Here are some points, each followed by its number:
[  -8   16  -25   14    5  -27   -8   -7   -3   -4   17   47   14   30   -8   35   -9    6  -48  -25   13    7  -44  -41  -50   27    9    3  -20   -9  -34  -26  -16  -64  -19   39   -9  -14   14    8  -16  -39    2   13  -30   -8 -113   48   45   20   21   10  -11  -39   26   -6  -22   14   40   63   26  127  -24    0] 0
[ 15 -34  48  27  40  20  13 -49 -25  14  -2 -32   2   2   6  -7  15  -2  57 -16  28 -55  24  46  53  15  -8  -8  34  -9 -22   9 -53  14  21  -1  41  10 -28   1 -44  28 -10  -6 -51 -20  36   0  34   1  -9  60 -49   3  24 -36  19  45  24 -22 -38 -60  30  65] 1
[-19 -25  -5  -5  -1  14   6  55 -13  -1 -12 -21  10 -23 -42 -82  18 -13 -19  16 -43  55  38  24 -22 -30  27   9  -5  11 -10  28  49  56  26 -41 -12  10 -37 -19   8  -6  18 -66  10 -18  32  -9 -51 -23  20   9   0 -39 -14 -88 -22 -40 -38 -40  33 -62 -13 -74] 2
[ 47   1 -14  -7 -39  -6   0  54 -21  -3  -7  23 -55   9 -10 -20 -30 -20 -26   7 -11  -7 -15 -10  -2  -1   2   0 -21   5  -9  10  -5 -26   9  10 -18  16  -8   9  16 -10  10   3 -29  13 -11  21   7   9  18  11  -7  23  11 -13 -25  13 -11  53  22  31  -4   7] 3
[-35  35 -16  15 -18  -3 -27   5  26 -12 -10  52   6  32 -58   2  21  -5  27 -21 -29  43  -2 -16 -42  -3   6  42 -33 -17   8  55  47 -18 -42 -51  37 -21  15 -31   3   2  63   9  50   6 -11  22 -47   4  28 -25  22 -16  93 -61  -3  -7 -12  -3  25  18  23 -75] 4
[  5  52 -29 -27 -41 -22  -5  12  33 -23 -29  31 -14   9  19  23  14 -14 -18  15  -2  26   8   4 -26   5  19  16   0   8  22  25 -21 -50 -10 -27  18  17  18  11  -4   0  -9 -23   4  30  26 -14  -8  21  30   0  11  25  21  33  -1  24 -23  43  33  45   0 -32] 5
[ -22   46   11   -4  -31   12  -13    1    7  -18  -43  -10  -75    5   49   22  -26 -105  -42  -16  -10   37    9   17    3   59   24  -23   11   64   21  -97  -63  -50   -1  -10   17   33    0   56 -102  -17  -74  -22  -57   10  -51  -15   -9  -27  -20  108  -45   45   18   28   42   23    5  -17   26   45   20   31] 6
[-21  15   1   8 -33  15  -7  17  -3   3 -29   4 -41 -12 -26  -3 -43   5 -13  50   7  16  37  16 -33   7  18  -3  12 -14   2  -6  45   0  15 -60  38  32 -22 -17  56  35  40 -33  16  13  24   7 -35  -8  -3  -7  26  15   5 -12 -23  20 -41 -48  18 -13  26  -6] 7
[ 22  25  40   8 -37  11 -19  16 -53  -7  -6 -57 -36   5 -33 -41  11 -29  -8  -3 -10  20  47  60 -46 -50   4  25  20 -32  32  18 -68 -13 -19 -45   3  57  13  -4 -20 -14   5 -22 -76 -20   4   8 -13  30 -26  31 -26   3  26 -38 -40  59  -1  41   0 -31  31  25] 8
[ 18 -67  17   5  34  14 -15 -35  11  -9   5 -33  18 -33  49 -10  15  34  49  40  20 -22  83  31  32   7 -32  -7  30  10  27  17  31  51  28  -9  11   2 -44 -46  18  64 -13 -18  88 -19  88 -35   0 -53 -19   1  22  -9 -31  21  33   2  31 -79 -33 -39   7  -8] 9
[ 45 -23 -14 -12  32 -26 -10  34 -15 -17  19 -10  46  27  -6 -41  44  -7  13   3  20 -14  51 -32  25  -1   4  -9  -5  14  14  13  40   5  25 -48 -11   0 -45 -19  23  13  -1 -16  48 -10  73  10 -10  -3   2  30 -16 -29  18 -55  14 -33 -18 -45  -2 -66  -1  -8] 10
[ 30 -25 -13  12  32   4 -18  14   1   9   2  -5  42  23   0 -17  23 -20  33  24  17 -10  23  13  37 -23  -8 -28   0   2  65   2   4  58  13 -18 -29 -23  -3 -37  64  32 -16  48  22  32  58   1  -5   3  49 -10 -14 -10 -27  26  -4 -21   5   6 -22   5 -11  -8] 11
[  0  -7   7  44 -49   3 -32  43  20  18  -7  19   5 -21 -22 -19  21 -20 -28  -6 -10 -19   1  25 -37 -31   3  28   7 -31 -19  23   5 -35 -16 -12 -13  43   0  21 -21 -71 -19  19   3  55  -5   5 -24  21  -2  -8   1  20  12  -4 -48  19 -38  78  33  15 -34 -17] 12
[ -5 -35  16 -18  66 -29  12  -2 -13   5  74   2 -10 -13  16  11 -50  26 -16  -7 -19 -36 -65 -46  40 -11   3 -18 -17 -25   3   2  -7   3  19  59 -74 -31  21   3  65 -13   2  30  51   2 -22 -27  -3 -21  -5 -40 -28  21 -20   1  35   2 -23  60 -17  -5 -33  -3] 13
[-55 -68  61  12  37  25  -1 -45   4  18  38 -25 -22 -36  28   5  22  49  78   3   3   3  35  34  23  20 -37 -21 -12 -19  25  26  19  11  17  -4  -4 -34   5 -35   1  50  32 -63   7 -11  73 -50 -25 -22 -30 -46  24  20 -27 -28  44  -1  12 -64 -44 -75   7  41] 14
[ 24   7 -28  -6  32  13 -11 -42 -22  19  19 -26 -79  -8  43  10 -18   3  39   6  -6  34   6  31  31  11  -7  14  28   3 -15  22 -46 -24  26  30 -13  17  -5   1 -13  20  -8  37 -22  31  -6 -16  56  18 -31  -9 -24  28 -36  39  26  21 -12   7 -46  33 -28  43] 15
[-29 -47  31  -9  55  36  18 -29 -10  47  50 -28 -16 -27  26  15 -25  32  56 -30  15   1  47  16  48  16   9 -18  -3 -28  15   8   5  25  32   1  56 -24 -12 -50 -11  15  23 -21   5 -10  37 -62 -19   3 -34 -33   6 -46 -15  -7  12 -25  39 -67 -39 -70  24  12] 16
[-47   0  -6 -34  43 127  38 -45   3  15   0 -35  24  25  18  -3  -6  19  37 -63  63   4  35  74 -46  22 -25   7  17   6 -38   7 -62  34   2 -59 -11 -11 -46 -32 -65  18  31   4 -56 -38  44  30  10  16  16  29 -37 -21  27 -62  42  33  14 -40 -27 -88  63  45] 17
[ -55   39  -16    5    3   12   24  -30   30    7   37   33    5    5    5   28   -7   16   13  -32   13   16  -65  -28  -46   43    4   31   16  -43  -16   -7  -31  -43    1   51    2  -26   36  -27  -58  -31   61   45  -33   11  -69   64   17   47    6  -45 -127   37   25    9  -35   11  -15   42   -9   35  -21    5] 18
[ -4   8   5  23 -25   3   0 -69  42 -11 -30  14 -53 -11  76  18 -16  10   0  20  22 -58   4 -55  14  11   2  -9  -2  46   6 -37  23 -11  15  16  37 -16  24   6   9  25  76  16  42  31  12 -36  23 -12   8  33 -19  -2 -16  44  44 -18  -6 -12  14  36 -13  -9] 19
[ 43 -13  10   5 -43   2  39  40   9 -12  -4 -27  16 -69 -35 -64   3 -36  13   8 -20  -5  33  37  38 -48   2   4  72 -49   3  22  47   9  11 -36 -29  42 -34  -8  22  16  16   1 -33   9  18  17 -23  20  11 -11 -14  12  26  -6 -46  31 -21  63  -7  -1  -9  -5] 20
[ 24  -2  28  22  57  -1  30 -63 -24  42  32 -51 -39 -53  44  47  -9  64  55 -36 -10 -55 -17  40  57  60 -38   8  27 -40  21   7 -73 -19  14  50 -23   8 -37  55 -30   7  12  57 -49   7  -9 -10  44   2 -12  -1  27  89  -4  24 -12  59  -6 -17 -36  -7 -23  86] 21
[  8  43   7 -20  12   5  12 -41 -21 -40 -31   1 -50  40  19   8   0 -22 -34 -27  -3  22  30  14  -1  35  25 -33  69  55  30 -41 -86 -43 -39  -4  65  49  42  26 -59  12 -70 -11 -43   4 -32 -12  32 -47 -42  84 -28  21  -8  39  50  40  17 -29  19  24  36  36] 22
[   6   18   43   15  -52   34   13  -25   -6  -13  -32  -14  -32  -27   39    7   -7  -32  -37   -1   19  -23   19   19    1   51   42  -35   60   46    4  -21  -90  -17  -14    3   39   24   -1   45  -55  -13 -100   10  -45    4  -43  -33   52  -44  -35  116  -32   25  -28   23   48   28   26  -50    2   24    4   38] 23
[  1  21  10  72 -29   4  16  25 -44  15  14  16  14   9 -85 -32   0   8  12 -25   6   5  -1  40 -54 -47   3  16 -13 -17 -33  12   2  19 -23 -36 -24   7 -40  20 -41  -5  40  -5 -43 -16   4  25  11  24   6  34 -25  19  52 -92 -48  84  -4  81 -51 -48  29  16] 24
[ 30 -10 -15  27 -28  21  -5 -13  -3 -35  -3  -9  14  -6 -11 -35 -18 -23 -10 -18  29  11  56  26 -19 -10 -45  34  -8 -24  15  18 -10  18  -1 -96  37 -23 -31 -14 -18  29  18   1 -11  -3  62  19 -17  35  29 -11 -14 -33  64 -53 -20  12   7 -21 -22 -74  48 -22] 25
[-21 -38  -6  17  28  16 -15 -52  -3 -22  -6 -19   9  24  26   6  30  -6  35 -14  17  17   2   8   2  46 -30  -9 -20  43  -7  -4 -38  62 -26 -15  27 -15  -5 -23 -23  -9 -29 -19 -34 -36  -3 -29  11   9   7 -61  -1 -19   1 -32  -5  10  14 -69 -69 -44   9  12] 26
[ 65 -59 -36  19  -7  -3  -2 -87 -75  32  18  -3  42 -35  58 -14  33  57 110  12   9 -41  22  87 -19 -64 -50  78 -20 -42 -51  10  -5  52 -14 -11 -27 -38 -42 -36  28  41  31  60  22 -21  76  28  45  23  33 -36 -50 -12  30  -2 -56  17   0  41 -64 -27 -19  41] 27
[-11   8 -15 -16 -14 -54  19   2   5 -55 -25  26   9  -4   4   9 -15  -4 -46  27   8  40  -3 -49  10  19  14 -18 -33  55  10 -24  -8   9 -38   7  39   5  21  -3 -10 -10 -32 -29  42  17 -25   4 -32 -42 -25   1  23 -52   3  22  27 -69   8 -17  40  31  -8 -71] 28
[-32 -11  -6 -13  -5   2   1 -43 -16  -2 -14  -3  13  28  30  21   8   9   7  12  15 -16  -8 -28   2  11  18 -17 -25  37   1  49  36  25  36   5  24 -10  20   5   5  21   3  19  42   1  -1   2   5   3  14 -10  21 -17  -4  20  15 -33   3  68   2  35   8 -13] 29
[ 34  79 -23  30 -39  31 -18  30  10  27 -14 -29  16   5  -2  30 -10   9 -32 -10   1 -12 -65 -34 -29  55  -3  -1  11   3 -31 -16 -43 -60 -46  65   3   3  41  58 -20 -17  15  43 -35  -3 -79  85  57  59   3  33   3  16  12  18  -3  40  17  65  36  62 -39  12] 30
[-19  25  42 -29  -3 -11 -38 103 -20  -3 -13  15  26  45 -46 -32   9 -33 -66   4 -33   2 -70  -9 -42  -8  39 -16   1  29 -13  -7 -41   1   5   4 -51  67  41  30   1 -51 -32  10 -34 -12 -47  37  13  14   5   4 -28 -40 -10 -14 -44  38  -3  94  50  29  -4  14] 31
[  7  41 -36  -4   3 -21 -34  27  19 -15   9 -13  44   4 -25  11  -5   0 -20  -7   2 -13 -58 -12   4   7  14  43 -18 -20 -36  -7 -25  12 -13  11  16  -2  -8  66  12 -35  11  70 -12  -4 -51  41  71  26  74   1 -66  -5   7  30  10  41 -14  54  23  47 -25   1] 32
[-22 -14   8   4  41  35  14 -37  -3 -11  14 -14  52  23  -5   5  18  13  53 -46  55 -46  10  28 -25  39  -9   1 -18  15 -26 -45 -64   9 -42 -25  53 -56  12  -8 -72 -19  26 -17 -58 -33  41  29  47  30   1   2 -11 -25  15 -36  28  14  44 -46 -23 -56  46  51] 33
[-18   9  -2 -36  45 -56   1  19  39 -17   1   7  48  38   3  18  13  -9 -61  31  14  29 -29 -21  44   8   7 -47  -1  56   3  -4  30  74  14  15  -1 -31  23 -30   3  17  -9 -35  60 -11   2 -14 -21 -48 -13 -23  62 -42 -12  21  29 -62 -12 -42  25   2 -25 -17] 34
[-30  34   1  -1 -30  19 -17 -15  26 -27 -62 -18 -51  18  43   7  -9 -30 -17 -27  -2  14  42  -6 -27  53  22 -37  30  44  37 -29 -47  -4  15 -42  70 -21  39  15 -64  -9 -62 -19 -47   0   1 -25  22  -6 -16 102 -26   1  19  -3  42  35  24 -65 -24  26  45  15] 35
[ 24  12   3 -28 -10  18  -6   0  32 -11 -68  19 -47  26  71  11  -3 -32  31  21 -18   7  38  -3  22  45  32 -37  23  58  21 -14 -15 -40  20   2  48  26  29  21 -73 -26 -79 -13   1  21 -42 -16  10 -35 -24 118 -10  39 -22  28  43  -6  26 -48  73  52  53  55] 36
[-30  13   1   2 -57   8  -4  22   9 -35 -32  28 -22  19 -28 -39   1 -22 -45 -49  19  -2  76   2 -19  -1 -10  -7 -15  26   3 -18  32  -9  12 -58  32 -38  -2   2 -34  -9  38 -33  15   1 -10   6 -12  -1   2  -1  20 -15  -7 -25   3  30   5   5  29   9   9 -26] 37
New points follow, each followed by the number of its nearest point above.
[ -68    5   31  -32    4   13   35  115  -11  -21    5    9   74   56  -73  -69   26  -23  -54   10    0   46   13  -32  -36  -15   50  -66  -29   44   17   -4   44   97   -4  -92  -16   16  -24  -64   17  -17   16  -76   21  -51   17   -5  -81  -57   51  -29   51 -102   33 -124  -37   10   16  -11   47 -123   49  -94] 2
[-45  -2  50  -5  56 -12  28 -35   0  20  45 -39   7   7  11  26 -19  17   8  12 -12 -26 -54 -44  39   1   2   8 -27   5 -11  -9 -18  11 -17  44 -75 -12  -9  -8  18 -45  -9  11   3   7 -46 -24   6  13 -17 -40  13   8 -23   1  -1 -11   2   1  -5 -40  -8  19] 13
[-59   3 -13  20   7   4  -7 -35  19  -7  22  53  -5  14 -28  28  15  14  52 -26  10  14  18  -3 -48  35 -12  21 -20 -31   3  18  52   6  -5 -44  28 -52  -2 -31 -52   3  49 -23 -12   9  38   0 -31  15  10 -53  33 -24  36 -47 -25 -36   5 -74 -19 -41  38 -12] 4
[ 14  24 -25  35 -19 -10  30 -47  -1   9 -46   1 -31 -29  30  32   6  -5   7  -1  16 -37 -10   4 -10  23  -6  15  31   6   4 -28 -63 -61 -16  44  13  -6  29  38 -10  -6   0  18 -35   2 -42  -7  50  43 -22  31 -37  48 -14  48   7  32  14  17 -14  38   8  41] 15
[ 13  -4   0  26  31  26  40 -31 -34  16  16 -41  34   3   2 -21  42 -13  61  -7  33 -33  44  55 -10  -8 -13  17   8  -3 -27 -31 -76  34 -18 -48 -16 -12 -40  -9 -26  17  10  58 -52 -36  77   9  32  -5  -6  11 -32   2  19 -32 -17  44  22 -37 -22 -54  31  43] 1
[ 26  -4  -1 -21 -33  -4   4  13 -24  -1 -11  19 -11  12 -15  -4  -2 -34 -25  26  16   6  37   1 -28 -12  -4  -3  12   2 -12  -3  -8 -26  -6  -4  11  11  25   1  11  -1   4   8  -6 -20 -19  25  26   9  -9   2   0  39   7 -54  12  22 -17  24  -7  44 -21  10] 3
[  9 -12   0 -12  14  33  25 -18   4   9  22  -4  16   1  -6  38 -21   2   2 -22  -1 -40 -19   7  20  24 -16 -43  12  30 -18 -22   2  19  17  34 -19 -16 -10  14  13  10 -20  22   9   6  -1  -8  35 -26 -18  22  30  11 -15  29  31 -30  22 -38  -3  31 -53   4] 29
[ -37  -12  -37   13    1   -5   -9  -97   61   -9   23  -17   19  -21   49  122  -52   65   42  -14    3   -2  -14 -105   60   33   -3   -6  -17  -20   19   10   14  -56   10  117   15  -73   71   13    5   53   31    6   61   14  -59  -40   25   30  -18  -63   17   67   -7   42   45  -71   -3  -54   -5   76  -44   -3] 19
[  10   -2   29   -3   23   -8   15   16  -14    7   -7  -17   14   -7   16  -57    4   -6    7  -12   -7  -12   86   47    3 -127  -13    5   24  -33    0   -6   21   30   18  -25  -19   18  -74  -10   41   23   -1  -44   -1   -5   23    4  -18   21   -7   28  -13    0  -13   15    5   34   -1   -8  -77  -33    2    1] 20
[ -26  -58   12   48   82   26   15  -18   -5  -18    9  -25   24   31  -19  -23   30   45   50  -34   27   -3   32   54    4   13  -35  -15  -14  -33  -21  -14  -66   57   -2  -46   17  -80  -32  -17  -27   -1   42  -26  -15  -56   33   41    4   -5    4    0  -16  -37   17 -114   24   -5   36  -98  -12  -83   57   37] 33
[ -58   -4 -127  -17   52    2    1 -114   88   -2   36   14  -51  -26   71   93 -118   85   27  -34   -2    2  -74 -127   56   38   29  -15  -38  -14    3   11   39  -49   14  127   28  -95   70  -13   -1   24   44    0   62   25  -52   -3  -14   19  -29  -91   57    2  -10  103   74 -127  -28  -81  -13   64   -9  -13] 19
[ -3   1   7  61 -25  27 -25  32  25 -14 -20  -2   3  -1 -21   4  -3  -1  11 -21  49  29  18  22 -24  14 -48  32 -11   3 -19   4   5   6   8 -63  15 -22  -7  -4 -29  25   3  10 -22   8  41  30  11  12  14 -14 -10   2  50  -6  22  14  31 -30  47  -6  14  20] 25
[-16  70 -43 -13  27 -47   6  38 -13 -12 -14  30  29  18 -36   0 -10 -23 -70  -4 -44  19 -91 -64 -35 -25  28  -8  -6  16 -35 -20 -57 -48 -40  25 -45  49  23  62   2 -42 -13  34 -53 -30 -87  19   2  25  27  -7 -19  42  12  -8 -28  48 -16 115  79  63 -33  -7] 31
[ 24 -10  10  10  12  10   0 -54   9  22  -6 -27  -3 -16   7 -19  11  16  80 -22  30 -42  36  61 -26  23 -12 -10  24   7 -19  17 -17   4 -22 -17   3  11 -50 -10 -35  23 -11  21 -59 -47  16   2  36 -10 -23  34 -40   9 -14 -36  11  56  16  -1 -33 -27  10  55] 1
[-49  46  -7  -3  52   5  30  21 -17  -8  19 -13  26  61 -33 -25   1  -9 -21 -22  -9  14 -53 -38  67  39  35 -36 -33  36  20 -16 -43  14  -6 -71 -26 -11 -38   3 -64 -55   5 -23 -32 -55 -40  -7 -10 -25  -4  -5  10 -50   0 -59 -16  24 -10 -61  26 -74  33  20] 26
[ 49 -43 -18 -21   1  -3  -3 -29 -32  29  -5 -11  44 -39  34 -16   9  26  85  54  15 -50  35  70  31 -54 -68  47 -17 -40 -53  21  39  75   8 -17 -22 -65 -45 -41  64  42  60  51  49   0  82  -1  26  31  19 -42 -75  26  -2 -26 -21 -48   8  38 -64  -8  29 -12] 27
[ 11   5  17  -4  13   4 -24 -33 -22  -6  -6 -96  -6   0   9 -19   7  28  33  -3  -6 -21   7  44 -14  36   0   5  38  30   7  -7 -66  -3 -16 -37   3  16 -25  21 -41 -13 -13 -14 -48   6   6  -7  63 -28 -12  43 -41  -9  -5  -5  -2  16   3 -26 -40 -34  38  43] 1
[ 17 -48 -17 -22  16   0  14  61 -18  -3 -19 -25  39  20 -35  -3  38  -4  -5  50 -11  -4  -6  -9  35  16 -13 -17 -38   3  -8 -14   6  55   4  13 -54 -12 -16 -27  44   9   6  16  49  19  40  14  26 -42  22 -22   8  -8 -14  12  10 -33   2   0   7  -4 -35  -4] 11
[  3  16  22  -1  19  19  -7  -4  -3  20 -12 -27  24  33 -18 -23  11 -24  22 -30  -5 -24   7  60 -32  18 -19  15  16  -6  -5 -65 -58   2 -37 -19 -15  -5 -26  58 -13 -19 -19  25 -20 -34  31   6  21  -5  -2  94  -8  37  -3  -3   2  40  13   3 -26 -30   5  41] 1
[ -7  33 -28  25 -28 -31  10  14 -20 -29   1  -3  14  43 -53 -12  11  -5 -94  31 -13  11 -33 -22 -33  -8  37 -12  -6   8 -25 -11   6 -12 -33 -32 -18  39  13  38  -9 -75 -29  23 -26 -16 -40  30 -27 -12  64  16  53 -96  -2 -19 -37  30  -1  72  82   1  28 -16] 31
[ 42 -22  -9 -21   6   6   2  46 -14   2   1 -11  12  18  30  -6 -18 -35 -10  17  -2  -8 -38  22  37 -17  -2 -38   8   9  -9 -15 -28  -2  18  32 -33  10 -28  20  11  35 -30   2  19  16  11 -12   6 -13 -15  -2   7   0 -22  49 -10   1 -47  21  22   1 -27  -2] 3
[ -30   18   22   22   -6   21  -33   -1    2    6  -13    4  -24   22  -31    4   15  -32    7  -29    2    5   -5   33  -50   20   56  -18   39 -107  -18    1  -59   12  -27  -52   27   30   -6   -5  -48  -35   -2  -10  -50  -46    4   18   12   19  -17   63   -7   14   27  -56  -18   66   27   -6   13  -22   46   23] 8
[-26  -1 -16  -1 -36  14  -7 -18 -52  11 -28  -9   8  11 -18  37   3  -5  -5 -25   9   6 -38  -7 -35  13   0 -10  -2   2 -31 -20  33  16 -24  -9  -6  -8   0  16  -7  -8 -11   5 -10 -11  37  18  -6 -33  -4 -25   0 -15  12  13 -16   6  -6  25  -9  32 -36 -10] 29
[  27   30   28   24  -17   35  -16  -66   -4   43    7  -17  -27   -5  -23   -7    8  -20   23  -54   19  -13   12   70  -73   -8  -17   64   13  -60  -17   27  -81  -29  -16  -50   14   46    6   13  -67  -25   25   11 -127  -13    4   26   31   38   34    5  -28   43   45  -35  -56   66   -4   26  -14  -35   24   68] 8
[  56  -92  -19  -34   42  -11   24   41  -32    5   14   -4   36  -32   50  -61   42   34   32   81  -28   -3   69   -1  105  -41   17  -60  -15   51   23   37   91   71   86    6  -13    8  -13  -77  112   19  -53  -59  127  -13  101  -68  -59 -102  -17  -16   32  -69 -127    6   57  -80   24  -91  -21  -58  -47  -24] 9
[ 55 -37  21   8 -28  -9 -10 -38   7   3  30  -1   7 -37  55  22  17  -6  54  -9  -4 -17  48  46   1 -45   3  69 -25 -45 -37  31  27  22   2 -23  14  -6 -95 -25  55  34  42  47  54  -2  46  13   0  13  31 -57  14  38  30  -1 -36 -22  17  51 -52 -43  -8  49] 27
[   8   23   90  -15  -14  -22   -2   43    1   -2    2   16    5   -6  -12   11    0   16  -49   -5  -35   -8 -120  -55   18   -4   26   -5   28  -14    2   -2  -42  -26   -5   85  -19    6   18   58    7  -24  -27   23  -37  -12  -75    0    4    5   -9    2    7    5  -71   24   -9   30  -34   66   46   62  -34   -2] 31
[ 25  -7   1 -19 -30  14  44  15 -39  -7  -8  34 -20 -43 -14  -4  -5 -10 -33  24  -5  -6 -10  -6 -13 -41 -11  49  40  -9  26   8  54 -45  28   0 -11  17 -37   5  19  -2   1 -27   9  25   8 -19 -43  15 -32  42 -14 -14   4 -27 -38  31  46  43  23  24 -24 -22] 3
[ 35  21   8  11 -38 -50  38  35   7 -24   0  18 -18 -10 -47 -27   4   3 -64 -17  -6  -8 -22  -1 -12 -64  -1  22   0 -10  -7  12   0 -21   5 -16   8  40  -4  12  46 -61  -1  31 -11  19 -18 -16  13   2   8  30   8 -12 -20   8   7  26 -15  36  28  24 -24 -27] 3
[ -1  -2 -24 -40  -9 -36   4  74   6 -15   4   5  -2 -14   7  -5 -12  -3 -63  14 -33  16 -30 -34 -28 -30  16 -25   8   1  12  -5  37  -4  64  19  -9  42  22  25  28 -16 -29 -16 -21  18 -18 -30 -15  21   0  19  23  -1 -28  23 -33  14 -37  90  69  33 -26 -16] 3
[-35  62 -69  40 -46 -15 -21  21  45  12  30  29 -41 -18 -11  27 -27  13 -52 -15 -35  49  17 -21 -15  14 -17  13 -31   0  60  -7  69 -72 -14  -8  41  30  22  23   3 -11  10 -42  18  45 -45 -36 -58  38   1 -28  17  27 -17  19 -17 -21 -16  12  33  39 -18 -37] 5
[-24  15 -48   0 -26 -12   9  18   2  -8  -2  35  15  47 -29   7  -3 -11 -28 -30  11 -25 -27  -7 -23  12 -16   9  -5   8 -27 -22 -20  34 -20  25 -15 -20  12   0   4  -3   4   8   2   5 -11  28  13   9  -2  -4 -10 -83  18   8   7  29  34  39   9  17   9   6] 3
[ 31 -21 -17   9 -60  -9   2  -8  -2  34  32 -12  74  12 -51 -23  28  52  53  58   4  -2 -18   7 -20 -43 -36  28 -49 -52 -37   8  54  50  -7  -1 -64 -40 -21 -54  50   0  73   4  60 -21  50 112 -23  84  34 -98  39 -50  14 -56 -58 -32 -12  31 -20 -79 -47 -23] 27
[  12   15   -4   -7  -46  -25  -16   32   23  -10  -45   38  -51   -5  -37  -14    7  -38  -41   -6  -13   49   25   -1   -4   -4   12   27    7   -5   -8   20   28  -13   14  -56   13   16    7    9  -21  -10  -26  -23  -11  -10   16   20  -12   22   16   17  -17  -18   24   28  -36    6  -42   48   27   30   11 -126] 5
[ 46 -11  -1  16  -2  -6  -9 -41  -6  18  -1 -33 -24 -30  40  14   0 -10  51  -5 -18 -44 -10  20  30   6  -6  16  49   8  -1  15 -26 -48   1  58  22  76 -14  27  13  16 -15  42 -19  23 -13 -30  18 -39 -35   8 -34  23 -34  57  25   8  -8  23 -37  33 -27  62] 15
[ 15 -10  14  46  29  14  11  23 -10   4  -6 -23  12  29   7  55  26 -14  -1   5  16   1   0  14 -12  10   0 -22 -28  29 -16 -32  -8  66  11 -34 -38  10   3 -12 -17  42 -21 -25   0 -53  36  10 -14 -41   7  12  22  -6  15 -29   2   0  54 -73 -24 -57  26  30] 26
[ -37  -26   17  -20   41   16   -4   74   -1  -17   -4  -15    0   69    7  -35   23  -31  -35   23  -24   20   21    6   21   28   24  -76   16   85   27  -36   22   32   15  -34  -50   -4  -28   -4   -9   21  -56  -57   -2  -16    5  -26   -3  -96   -3   35   43  -73  -26  -16   27  -13   12  -77   15  -43 -104  -28] 34
[ -1   6  48 -35 -38  28 -12   2  17 -26 -49   5 -77  19  11 -14 -39 -42 -54 -14 -22  18  13  15 -51  15  23 -30  23  43  17 -27 -18  14 -11  -8  20  32  12  36  -8  13 -84  -9   9  21 -28 -37  -7 -23  -8  41 -26   4 -26  -9  23  30  34 -26  -2   0  38   1] 35
[  24   80   -3   -7  -47  -27 -103   34   -7   15   -9   33  -52  -16  -15  -31    3  -30  -45   -1  -20   22   12   15    0   -8   25   24   -6  -34  -21    5   13  -46   -2   18  -13   25    6    6   11  -13    7   16  -26    0  -23    6  -15    5   -8    5  -11   36  -18    9  -21   41  -15  101   12   29    5  -13] 3
[  2  25 -23 -40  14 -37   2  35   3   5   3  12 -12  -2  21   3  14 -28 -35   9 -40  18 -59 -54  42   5  35 -30   0  30   5  -7 -24 -47  12  71 -11  36  29  51  25 -27 -61  20 -15   4 -73 -24   8   3 -31  27  -1  12 -61  62  16  19 -46  19  38  48 -48  -2] 3
[-12  11  17  -8  43   3  16  82 -38  12  41  -1  14 -28 -16 -24   8 -19 -96  26 -32 -12 -67 -16  18 -14  46 -54   0   6 -11 -27 -10 -29   7  33 -77  59   6  24   1 -43 -38  19 -32   6 -42 -37 -41  67 -22   0  22 -26 -43  16 -44  35  49  51  41 -52  -1  11] 31
[ 37 -33  11  27  20  -4  23 -28  17  16  34  19   1 -47 -15  28  51  61  34  -7 -18  -1 -23 -32   9  -2 -19  20  37 -44   4  28  30 -24   2  15 -14  -8  -9 -38   2  12  43  22  -6 -20  -9   0 -44  43   6 -52  57  29  -7  16 -13  -4  12  33   6 -16   3 -14] 29
[ -8  31 -52  13 -38 -29 -10 -10   9 -31   3  13   2   6   1   5  10  27 -29  12  10 -10 -66 -36 -40  -4  -2 -15 -30  18 -21 -19 -30  32 -12  21  21   3 -11  86 -11 -12  -7  20 -23  22 -51  26  29  23  47   9  16  14  17  25   1  37 -28  49  37  70 -17   9] 32
[ 44   0   7   0 -31 -21   3  -3 -39  42   3  15  -5 -26  -8 -23 -66  -3  31  25  10  -1  16  -2  -6 -24 -13 -10  68  -7  -8  32  -2 -27 -14  22  19  -1  20  56 -28  11 -15  23  24  18  39 -21  24   5  -1  16 -35   6   1  31 -14 -24   7  49 -15  66 -14 -16] 3
[ -9 -14 -13 -27   3 -19  27  17   3  37  34  -9  11 -19  14   9 -15  28 -42   6 -39 -40 -84 -46  47  -5  16  -7 -15 -19 -10   4  -2 -14   4  72 -47  -2  38   6  34 -10 -15  16  24   3 -30 -35  18  -1 -36 -46  13  19 -21  16   2 -19   8 -15  -4  33 -29 -13] 13
[ -7 -29   3  -1 -42  10   4  46  13 -46 -17  43 -14   2 -27 -54   3 -48 -11  18 -20  10  29  29  23   2   6   4  -4 -26   9   4  35 -16  -9 -67  25  21 -24 -14 -11  -4 -26 -33  14 -12  35 -22 -28  -8  13  36  18 -42  30 -28 -22  10   4  22  33 -15  16 -35] 37
[ 32  56  11   4   7  34   9 -15 -34  14  -3  -7  -2 -27  -3  -3   0   2  58  11  40 -16  34  50  48  25  -8   8  16 -12   4   5 -23   9  12 -27 -13 -12 -38 -17   3  30  -4  30 -12 -21  26  -4  42  -7   9  39 -12   3  -1 -12  29  38  -7 -27 -42  -7  23  22] 1
